grid =
-5.591	-5.246	-2.440	-15.251	-3.123	5.459	-3.394	-3.150	-5.786	-8.547	-7.440	-7.363	9.488	2.390	-16.195	-3.641
-8.992	-5.405	-3.070	10.396	1.096	-9.572	-0.751	-11.576	-0.627	0.934	-7.085	-8.508	-8.486	-1.167	4.518	-2.360
-7.635	-5.753	-1.043	-11.249	0.222	6.360	-0.773	-6.027	-3.638	-6.984	-9.582	-10.515	12.704	6.798	-15.116	-2.048
-1.936	-3.924	-8.145	1.685	-10.007	-15.970	-8.664	-3.595	-6.051	-2.696	-0.150	0.863	-22.241	-16.301	5.685	-7.776
-10.991	-5.869	-1.975	14.643	4.537	-8.575	1.848	-14.280	1.464	2.366	-9.055	-11.459	-5.494	3.097	5.159	-0.860
-11.586	-6.038	0.121	3.993	6.413	1.845	3.013	-12.710	0.697	-1.328	-11.736	-14.137	8.931	10.711	-6.059	0.495
1.631	-3.857	-8.445	-20.750	-14.657	-4.484	-11.877	4.264	-10.778	-10.847	0.252	2.576	-9.009	-15.140	-11.091	-9.173
-9.883	-6.023	0.191	-6.971	3.952	7.618	1.436	-8.548	-1.607	-5.358	-11.396	-13.069	15.551	11.243	-14.235	-0.312
-12.029	-6.530	1.706	-3.086	7.353	8.512	4.137	-11.486	0.151	-3.802	-13.567	-16.096	18.524	15.474	-13.397	1.206
grid[-9][-16] -> -5.591
grid[-7][-14] -> -1.043
grid[-9] -> [-5.591, -5.246, -2.440, -15.251, -3.123, 5.459, -3.394, -3.150, -5.786, -8.547, -7.440, -7.363, 9.488, 2.390, -16.195, -3.641]
grid[7][7] -> -8.548
grid[0][-2] -> -16.195
grid[3][-15] -> -3.924
grid[-2] -> [-9.883, -6.023, 0.191, -6.971, 3.952, 7.618, 1.436, -8.548, -1.607, -5.358, -11.396, -13.069, 15.551, 11.243, -14.235, -0.312]
grid[-1] -> [-12.029, -6.530, 1.706, -3.086, 7.353, 8.512, 4.137, -11.486, 0.151, -3.802, -13.567, -16.096, 18.524, 15.474, -13.397, 1.206]
grid[6][-4] -> -9.009
grid[2][11] -> -10.515
grid[7][-1] -> -0.312
grid[-9][3] -> -15.251
grid[-7][-10] -> -0.773
grid[-2][-3] -> 11.243
grid[-7] -> [-7.635, -5.753, -1.043, -11.249, 0.222, 6.360, -0.773, -6.027, -3.638, -6.984, -9.582, -10.515, 12.704, 6.798, -15.116, -2.048]
grid[:, 11] -> [-7.363, -8.508, -10.515, 0.863, -11.459, -14.137, 2.576, -13.069, -16.096]
grid[0][-1] -> -3.641
grid[-5][3] -> 14.643
grid[-5][-1] -> -0.860
grid[-8] -> [-8.992, -5.405, -3.070, 10.396, 1.096, -9.572, -0.751, -11.576, -0.627, 0.934, -7.085, -8.508, -8.486, -1.167, 4.518, -2.360]
grid[0][-4] -> 9.488
grid[1][8] -> -0.627
grid[-6][-7] -> -2.696
grid[-1][8] -> 0.151
grid[8][7] -> -11.486
grid[1][-9] -> -11.576
grid[6][5] -> -4.484
grid[6][-6] -> 0.252
grid[8][3] -> -3.086
grid[5] -> [-11.586, -6.038, 0.121, 3.993, 6.413, 1.845, 3.013, -12.710, 0.697, -1.328, -11.736, -14.137, 8.931, 10.711, -6.059, 0.495]
grid[8][2] -> 1.706
grid[-8][-16] -> -8.992
grid[5][-11] -> 1.845
grid[4][6] -> 1.848
grid[7][6] -> 1.436
grid[-6] -> [-1.936, -3.924, -8.145, 1.685, -10.007, -15.970, -8.664, -3.595, -6.051, -2.696, -0.150, 0.863, -22.241, -16.301, 5.685, -7.776]
grid[:, -9] -> [-3.150, -11.576, -6.027, -3.595, -14.280, -12.710, 4.264, -8.548, -11.486]
grid[:, -10] -> [-3.394, -0.751, -0.773, -8.664, 1.848, 3.013, -11.877, 1.436, 4.137]

M =
[[-157 -427 -442 -199 -158 -922 -203  142 -329  157 -224 -456 -538]
 [ 327 -295  -64 -260   66 -687 -203  -58 -213 -279 -529 -801 -124]
 [ 198 -295 -297 -199  234 -491 -203   77 -329 -279 -205 -860  -30]
 [-484  272 -442 -578   66 -113 -203  185 -907 -279   74 -467 -248]
 [ -42 -363 -587  -67 -892 -491 -425   92 -196 -442  -38 -616 -223]
 [ 228 -473 -442   62    0 -491 -226   41 -123 -279 -104 -733   -6]
 [-406 -409 -537   77   66 -491  -88  309 -329  299   35 -297 -412]
 [-517 -270 -711 -199 -275 -294 -203  248 -530 -268  232 -327 -301]
 [-225 -224 -442 -199  519 -436  -54  260 -658  -11  -38 -616 -223]
 [ 108   76 -238 -474   66 -286 -203  -47 -388 -639 -102 -754   68]
 [ -42 -295 -442   77  678   30 -156  142 -350 -279  106 -616   23]
 [ -42  -72 -476 -199  183    8 -203  142 -601 -443  102 -734   42]
 [ -42 -295 -442 -373 -613 -787 -275  142 -329 -279 -250 -616 -224]
 [-247 -520 -656   -1 -220 -595 -203  242 -329   14  -38 -534 -380]]
Rows and columns are counted from 0.
row 0 col 0	-157
row 6 col 3	77
row 6 col 7	309
row 5 col 6	-226
row 13 col 5	-595
row 0 col 1	-427
row 1 col 11	-801
row 1 col 5	-687
row 5 col 4	0
row 3 col 1	272
row 7 col 5	-294
row 4 col 2	-587
row 12 col 2	-442
row 12 col 4	-613
row 0 col 10	-224
row 12 col 3	-373
row 8 col 11	-616
row 13 col 3	-1
row 1 col 9	-279
row 8 col 3	-199
row 13 col 2	-656
row 7 col 2	-711
row 9 col 12	68
row 3 col 9	-279
row 13 col 9	14
row 6 col 0	-406
row 1 col 4	66
row 6 col 9	299
row 2 col 2	-297
row 3 col 3	-578
row 1 col 0	327
row 3 col 7	185
row 3 col 2	-442
row 11 col 0	-42

X =
33   5  22  42  44  52  51  54  68  59  61  77  37  17
53  28  49  68  58  62  53  43  37  43  69  15  59  24
X[0, 0]	33
X[0, 5]	52
X[:, 0]	[33, 53]
X[1, 11]	15
X[1, 5]	62
X[1, 10]	69
X[0, 11]	77
X[:, 6]	[51, 53]

arr =
[[102  68  49  94 107  83  45  52  43  87 113  55  54  40  69  49]
 [ 66  61  42  83 107   7 128  47 203 169 101  65  33  41  65  44]
 [ 96  69  49  92 107  83  44  51  47  81 115  55  55  40  67  42]
 [242  59  73  57 102  35 112  69  71  45 128  53 105  49  96  45]]
arr[0, 0] = 102
arr[:, 6] = [45, 128, 44, 112]
arr[3, 9] = 45
arr[3, 1] = 59
arr[:, 3] = [94, 83, 92, 57]
arr[1, 10] = 101
arr[0, 12] = 54
arr[:, 9] = [87, 169, 81, 45]
arr[0] = [102, 68, 49, 94, 107, 83, 45, 52, 43, 87, 113, 55, 54, 40, 69, 49]
arr[2] = [96, 69, 49, 92, 107, 83, 44, 51, 47, 81, 115, 55, 55, 40, 67, 42]
arr[2, 2] = 49
arr[2, 9] = 81
arr[3] = [242, 59, 73, 57, 102, 35, 112, 69, 71, 45, 128, 53, 105, 49, 96, 45]
arr[3, 0] = 242
arr[1] = [66, 61, 42, 83, 107, 7, 128, 47, 203, 169, 101, 65, 33, 41, 65, 44]
arr[0, 2] = 49
arr[0, 15] = 49
arr[1, 3] = 83
arr[2, 13] = 40
arr[1, 14] = 65
arr[0, 1] = 68
